One hidden turn or mirror swaps the rows below in pairs. Which row is each named row swapped with?
K_277: [ 33   3  -2  -7   1   6  17  -9  21  -4  -2  11 -18   1   4  -5 -12  -2
   0   0  -4 -11  -3  -9  -3  10  27 -27]
K_369: [ 32  -7  14   2   6  -5   7  14  11   3  -3 -19 -18   5 -19  15  -6  16
 -21  -3  -7  -5  -4  -7 -11  23   8  -9]
K_749: [ 32 -29  20  14   9 -20   8 -24  21   3  -4   4 -13  23   4  23 -13  12
   3  -1 -26 -22   9 -24 -13  19  19 -13]
K_305: [ 41 -28  17   4  16 -12  -3   1  22 -30  -5  -3 -14  26   3  10   3   3
 -13 -14 -13  -5   0 -19   3  18  24 -23]
K_229: [ 47 -34 -17 -15   8 -12  -7  -8  20   3   0 -15  -8   3  -1  -5  -8  24
  -6  -7 -27 -20  -7  -5 -11  -1   1  -8]
K_760: [ 31 -37   0  -2   1  -9  -8 -16   7  27   0 -27 -19  14  21   7   5   0
   1  -3 -20 -20   0 -15   0  11  10 -17]
K_406: [ 22 -35  -7  -6  -5  -4  -6 -17   8  23   4 -31 -29  20  16   9  -5   6
   0   3 -20 -26   3 -12   9   9   6 -17]
K_6: [ 27 -35  -6   8   0 -19  18 -21   4   2  10   2 -29  10  -1   6 -10   5
  -2  23 -17 -26   6 -16  34  14  -8  -3]
K_243: [ 34 -39   6  12   0  -8  18 -25  12   2  10  -6 -17  14  -5   9  -9  15
  -1  25 -22 -20   2 -11  27  21  -9   5]
K_719: [ 38 -40  13  -1  12  -4  -2  -3  23 -27  -9 -14 -15  31  -1   9  -4   3
 -11 -17 -17 -16 -15 -15   2  15  18 -12]
K_515: [ 35 -27  15  -2  25   1  -4  -2  10 -26 -14 -12 -18  37   7   5  -3   9
  -8 -12 -22 -13   5 -24  -1  18  23 -16]
K_726: [ 36 -40  -5   9   0  -1  15 -22   4   5   8  -1 -18   8  -1  17  -6  12
 -10  27 -13 -21   4 -10  32  18   3  -1]
K_546: [ 28 -37  -5  -3   4  -3  -9 -13   6  22   5 -31 -19  19  20  -3   0  16
  -3  -1 -20 -14  -4  -8   3   3  -1 -13]
K_940: [ 37 -10  12   8   7 -22  30 -27  11  20  -2  -9 -29  -2 -20 -17  -9   2
 -10   8   2 -14   5 -19  26  -7   1 -15]
K_806: [ 54 -19  10  -4  11  22   7 -13  15  -8  13 -21 -14  10   5  -7  -9 -11
  -5  17 -15  -3  11  -5  14  10   4 -27]
K_474: [ 26 -26   6 -10  37 -23   9 -28  10  -3 -13 -16  -4  18 -31  -4  -7  17
  -6 -11   4 -23   5 -28   5  -4   1   6]
K_459: [ 35 -12  14  -2  -1  -5   7  13  19  -4  -1 -17 -19   2 -21  16  -8   6
 -20  -2  -3 -11  -4  -5 -19  14   8 -12]
K_40: [ 45 -37 -19 -11  10 -18  -5  -5  14  15  -3 -16 -12  15   4  -5  -8  28
  -2  -9 -22 -24  -8  -9  -7  -2   7 -15]
K_336: [ 18 -28 -16  -3  20   6  33 -33   6   3 -13 -11 -21  16  -3 -11  -1  -1
   1  15 -11 -18   4 -35  20   8  -7 -25]
K_124: [ 44 -10  -7   4   4 -16   4 -13  11 -15  10 -10   6   8 -14 -24 -11   0
  -6  36   5 -12   9 -17  16  13  26  -9]
K_662: [ 38  -3 -11   9  10  -6   5  -8  19 -17   2  -6  -1  17  -9 -22 -12  10
  -6  34   5 -17  12 -10  14  15  31 -11]
K_997: [ 39 -21  -3   3   6  17   3 -37   9  -2  -6 -17 -26  16   4   9 -21  24
  -5  12  13 -25  -1  -9   6  -9   8 -11]
K_153: [ 32 -33   4  -1  26 -15  19 -10  11  -3 -24 -34 -25  35 -24 -12  -4  -6
 -19  16   0 -16   8 -25   7  14 -17 -16]
K_560: [ 32 -39  -4   6  -4 -16  21 -24  14   4   9  -5 -27   3  -3   9  -1  14
  -3  27 -22 -21  10 -17  29  23   0  -8]
K_931: [ 36 -35  11  12  16 -14  13  -5   2  -6 -15 -34 -25  38 -26 -11  -6  -1
 -19  10   0 -22  17 -30   3  23 -12 -15]
K_500: [ 31 -25  -4 -11  24 -18  10 -22   9  -8 -15 -19   5  13 -36  -5   6  16
 -11  -2  10 -31  -4 -26  12   4   8   0]
K_9: [ 35   0  -7  -4   2   1  16  -8  21  -7  -3  12 -22   0   4  -6  -8  -6
  -3   0  -3  -9   1 -14  -2  10  31 -27]
K_650: [ 22 -32 -13  -9  28   1  33 -34   7   7 -14  -8 -19  24  -7 -14  -1  -4
   0  11  -7 -16   8 -28  23   8  -7 -21]
K_527: [ 17 -23  -4  -4  24 -16  12 -19   9  -2 -14 -29   2  14 -29  -6  -2  18
 -12 -10  -4 -23  -5 -42  21   3  -1  -3]
K_364: [ 36 -36  10   2   9 -38  26 -14  13 -20 -15 -23  -9  28  14 -15 -19   8
  -6   3  -1 -18  10 -27  -7   6 -12 -22]
K_961: [ 44 -35  16  -2  27  -2   1  -1  21 -22  -6  -7 -10  33  -3  20 -19   9
  -6 -12 -15 -14  -2  -9   5   9  17 -18]
K_436: [ 25 -34  -3  -2  -1 -12  -5 -24   2  26   3 -34 -20  20  19   1   1   4
  -8  -1 -11 -26  -4 -11  14  11   4  -9]
K_627: [ 33 -15 -10 -13  21 -23   1 -29   0  10 -15 -30   6  28  -7 -10 -21  13
 -13  16  11 -20   4 -33   0   7  14   1]
K_887: [ 59 -23  -6  12  21 -18  21 -24  23   9 -13   9   2  22  -7   2 -12 -11
   3  13  -4  -6  13 -15  -3  -9   5 -12]
K_583: [ 12 -25   2  -2  16 -27  23 -12   5  -5 -18 -23   1  13 -29  -9  -5  15
 -13 -11   5 -27  -7 -35  12   3   3  -9]
K_231: [ 51 -21   6 -17  11  14  18 -13  12  -1   5 -20  -5  13   6  -5   1 -14
  -5  19 -16   3  18 -10  17  11  10 -24]
K_444: [ 21 -18   0  -8  27 -26  19 -10  -2   3 -17 -16   2  12 -22   2  -6  16
 -11 -15  -8 -21  -3 -41   7   3  11   0]
K_751: [ 47 -22   2  -2   8  19  10 -19  25 -10   6 -14 -12  13  11  -4 -10 -18
  -6  13 -17  -3  20  -6  10  11  16 -25]
K_197: [ 23 -25   2  -3  24 -33  16 -14   9   6 -14 -25   7  15 -25  -1  -1  13
  -9  -8   6 -25  -7 -38  13   0   8   1]
K_748: [ 20 -16   2   7   6 -16  33 -34  13  22  -4  -7 -23   1 -16 -15 -11   7
 -12  10   4 -11   2 -19  25  -7   8 -11]
K_275: [ 43 -25  11   7  12 -42  17 -16  12 -20 -13 -19   2  29   3 -20 -22   6
  -4   8   1 -20   5 -25  -6   6  -7 -28]
K_24: [ 34 -12   5   7  -3 -13  31 -34   9  14  -5  -2 -36   2 -19 -17   1   5
 -12   7  -5 -20   3  -9  24   0   5 -14]
K_585: [ 52 -15   1  -4   4  17  23 -18  11 -14   5 -15  -1  10   1 -11  -8 -17
  -6  19 -13  -9   8  -1  14  14   6 -26]
K_151: [ 38 -26 -17 -10   3 -10  -6  -1  18   7  -5 -22 -10  10  -5 -11  -7  35
 -14  -6 -23 -15  -2  -6 -15  -2   7 -13]
K_416: [ 24 -33   1  -4  20 -26  15 -22   9  -9 -16 -25   4  16 -38  -9   0  10
  -8 -13  -2 -22  -7 -35   2   1  10  -4]
K_329: [ 61 -28  -9  -4  18 -23  12 -27  16  15 -12  15  -5  19  -7  -2  -3  -6
  -7  17  -2 -13  16 -16  -4  -4   2 -12]
K_967: [ 27 -14  10  14   7 -26   9 -16   8  14 -11 -31   2  24   3 -27 -17  -2
  11   5   6 -17   4 -28  -2   7  22 -25]
K_359: [ 34 -34  -2  15  -7 -13  14 -21  18   1   9  -7 -31   9  -2  10  -4  11
  -3  22 -26 -28   7 -20  33  16  -1  -5]
K_101: [ 40 -28 -11  -9   1 -12 -14 -11  15   7   1 -20 -16  10  -2   0  -5  31
 -13  -5 -26 -25  -8  -6  -7   1  -6 -12]
K_354: [ 52 -12  -6   1   4 -22   1 -17  15 -13   3  -9  -4  11 -22 -19 -20   0
  -9  23   5 -19  20  -6  18  17  30  -6]
K_606: [ 32 -14  11  21   2 -27   9 -15  11  10  -1 -25   9  25  -2 -21 -12  -6
   9   5  -4 -12  13 -17  -9  10  25 -29]
K_367: [ 45  -7  -2  16   6 -11   8 -18  21 -12  -2  -3  -4  12 -18 -22 -15  -1
  -2  27   5 -20  25 -14  16  17  26  -1]
K_578: [ 40 -12   9   2   1  -2  11  17  12   1   6 -19  -9   7 -18  12 -12   9
 -22  -4  -9  -2  -7  -9 -14  20  12 -17]
K_687: [ 32 -20 -11 -16  29 -12  -6 -28   3   8 -16 -25   7  30  -4 -12 -21   9
 -15  14   4 -27  -4 -28   8  10  22  -5]
K_426: [ 35  -4   1  -5   4  -2  26  -7  24  -3  -5  12 -16   1   1  -4 -10  -7
   1   0  -4 -13   4 -10  -8  11  33 -28]
K_895: [ 29 -34 -10  10   2 -17  24 -23  12   1   5  -2 -21   6   1  19   2   9
  -6  25 -18 -29  14 -19  27  15  -3  -4]
K_220: [ 36 -35   8  -3  15  -1  -7   3  23 -25  -9 -10 -14  29   2   3   8   0
 -13 -12 -24 -13   2 -10  -3  21  15 -18]
K_339: [ 33  -2   1  -7   2   8  17  -8  23  -6   2  10 -19   2  -1   0 -13   0
   0  -7  -1 -11   4  -7  -2  10  32 -25]
K_368: [ 30  -5  18   2  -2 -13  33 -24  16  19  -5 -12 -34   5 -14 -15  -6  13
  -5   6   0 -13   8 -18  26  -1  14 -13]
K_121: [ 26 -12   8   9   6 -33  13 -11  10  11  -4 -18   4  26  -1 -25 -16 -10
  11  13   4  -8  10 -23  -9   8  21 -23]
K_206: [ 40 -13   6   2  -8  -3  10  17  16  -5  -1 -14 -11   5 -20  14  -5   1
 -23  -3  -7  -3  -4  -8 -13  15   5 -10]
K_653: [ 40 -35  18   5  17  -1 -10  -1  24 -23  -5 -18 -15  34   3  11   5  10
  -6  -8 -18 -15   3 -16  -1  17  24 -19]
K_795: [ 40 -28  13  14   3 -16   3 -15  22   5  -5  -5 -20  32  10  26 -16  16
  -1   2 -28 -14   9 -19 -12  17  17 -14]
K_242: [ 35 -15  10  13   5 -39  15 -12  11   4  -8 -26   2  20   4 -22 -21  -5
   8  -2   4 -17  18 -23  -6  -1  15 -27]
K_684: [ 38 -35  10   6  13 -35  22 -22  12 -23 -14 -18 -12  26   4 -23 -26  15
   3   5   3 -22   2 -24  -5   2  -3 -24]
K_289: [ 43  -7  -8   1   3 -13   7 -12  21 -14   3 -11  -2   8 -11 -27 -16   2
  -4  33   3 -14  12 -13  18  23  27  -9]
K_47: [ 18 -31 -15 -12  23  11  32 -34   6   8 -15 -14 -24  19  -2 -13   0   2
  -1  15  -8 -23   3 -26  17   8  -3 -21]
K_269: [ 36 -24   6   0  29 -20  18  -7   6  -7 -23 -36 -23  33 -19  -7  -4  -7
 -21  10  -2 -15  20 -28   9  24 -11 -15]
K_677: [ 40 -16   7   4  -2  19  10 -28  17  -5  -7 -12 -17  21   2   5 -30  28
   1  16   8 -31   1 -15   4   0   1 -17]
K_976: [ 33 -35   7  10  24 -17  15  -8   8 -10 -23 -31 -24  33 -21 -13   0 -10
 -19  14  -1 -18  23 -27   0  18 -10 -16]
K_906: [ 22 -27 -15  -9  22   0  32 -36   4   5 -15  -9 -23  19  -5 -12  -2  -3
   0  14 -11 -19   9 -31  19   7  -6 -28]
K_270: [ 37 -31  10   4  14 -31  18 -20  12 -20  -7 -22  -5  27  13 -22 -21  13
  11   0   6 -24   8 -27 -15   5  -1 -20]
K_141: [ 30 -15   8   3  -1  -3   8  19  12   5  -3 -18 -14   1 -17  13 -10  11
 -24  -2  -4 -14 -10  -5 -10  15   7  -5]
K_655: [ 39  -6  -9   5   5  -7  -1  -8  12 -17  11  -4  -2   9 -17 -24 -18   0
   2  28  -4 -16  19 -10  12  15  24 -12]
K_472: [ 31 -31   3   6  13 -12  17 -12   7  -9 -23 -34 -30  34 -25 -16  -1  -2
 -23  11   3 -14  13 -29   9  13 -15 -13]
K_624: [ 34 -28   5   3  23 -19  17 -17   8  -3 -18 -35 -33  33 -19 -15   0  -5
 -22   5   0 -18  18 -32   7  20 -14  -9]
K_338: [ 41 -15   8   1  -1  -9   3  19   9   6   3 -17 -12   9 -20   9  -7   4
 -25  -5  -2 -14  -6 -11 -12  21   5   0]
K_276: [ 45 -36  19   7  14  -5   8  -3  28 -28 -11  -1 -12  32  -6  16   1   8
  -3  -6 -16 -23  -6 -11   8  19  14 -16]

K_967 swaps with K_760
K_436 swaps with K_606
K_101 swaps with K_275
K_242 swaps with K_546
K_578 swaps with K_624
K_806 swaps with K_940
K_585 swaps with K_24
K_364 swaps with K_151
K_270 swaps with K_40
K_887 swaps with K_997
K_338 swaps with K_931
K_220 swaps with K_583
K_231 swaps with K_368

